Each row has a name. Each question is about the rows just above it.

[-80 -39  84  12  12 -80  74  63  74 -80  33 -80 -70 -50   2  22  84  63
 -39 -49 -49  12  73 -80 -80 -39   2] : j619
[ 78  44 -61   0   9  26 -52 -43   9  78 -17  78  70  52   9  -8 -61 -43
  43  52  52   0 -52  78 -26  43   9] : j914
[-76 -37 -67  11 -67 -18  60  60   2 -76  31 -76 -67 -67   2  21  79  60
 -37 -47 -47  12  70 -76  41 -37   1] : j404
[ 78  44 -61   0   9  26 -52 -43   9  78 -17  78  70  52   9  -8 -61 -43
  43  52  52   0 -52  78 -26  43   9] is in which row?
j914
Whose row is [-76 -37 -67  11 -67 -18  60  60   2 -76  31 -76 -67 -67   2  21  79  60
 -37 -47 -47  12  70 -76  41 -37   1]?
j404
Where do [-80 -39  84  12  12 -80  74  63  74 -80  33 -80 -70 -50   2  22  84  63
 -39 -49 -49  12  73 -80 -80 -39   2] appear?
j619

[-61  -3   4  -7   1]  j801
[-1 -2 -1 -6  4]  j503
[59  3 -1  2  0]  j803
[-78  -1   2   2   1]  j127
[-1  3 -1 -6  1]  j914
[-86   1  -3  -1   0]  j409
[-51  -3  -5  -5  -5]  j76
Which value appears more than once in j503?
[-1]
Which value appears more than once in j76?
[-5]
Repeated in j914:
[-1]

[  5   9 -32  16  16] -> j127
[-17 -17 -17 -17  22] -> j503
[ 41  41 -36   7  50] -> j803
[-33  -6  -6  -4  -6] -> j76
The value that j127 holds more than once:
[16]
Repeated in j503:
[-17]
Repeated in j76:
[-6]
Which value appears more than once in j803?
[41]
[ 41  41 -36   7  50] is in which row?
j803

[  5 -31  23 -18  23 -13  34  40 -14  17  40  51   5 -35  -9  40] -> j76
[  3 -24  16 -14  16 -11  24  28 -11  12  28  36   3 -27  -7  28] -> j619
[  5 -35  24 -20  24 -15  37  43 -15  18  43  49   4 -35  -9  38] -> j914
[ -7  40 -29  23 -29  17 -45 -52  17 -23 -52 -67  -7  46  12 -52] -> j404
[  3 -23  15 -13  15 -10  23  27 -10  11  27  34   3 -25  -7  26] -> j803
[  6 -40  30 -23  29 -18  44  52 -17  22  52  66   6 -45 -12  51] -> j801
[ -4  29 -20  16 -19  13 -30 -35 -20 -15 -35 -44  -4  32   9 -34] -> j765
[  5 -35  24 -20  24 -15  37  43 -15  18  43  55   5 -39 -10  43] -> j127
[  3 -23  15 -13   3 -10  23  27 -10  11  27  35   3 -26  -6  27] -> j772
Whose row is [  5 -35  24 -20  24 -15  37  43 -15  18  43  55   5 -39 -10  43]?
j127
Whose row is [  3 -23  15 -13  15 -10  23  27 -10  11  27  34   3 -25  -7  26]?
j803
Where do [  5 -35  24 -20  24 -15  37  43 -15  18  43  49   4 -35  -9  38] appear?
j914

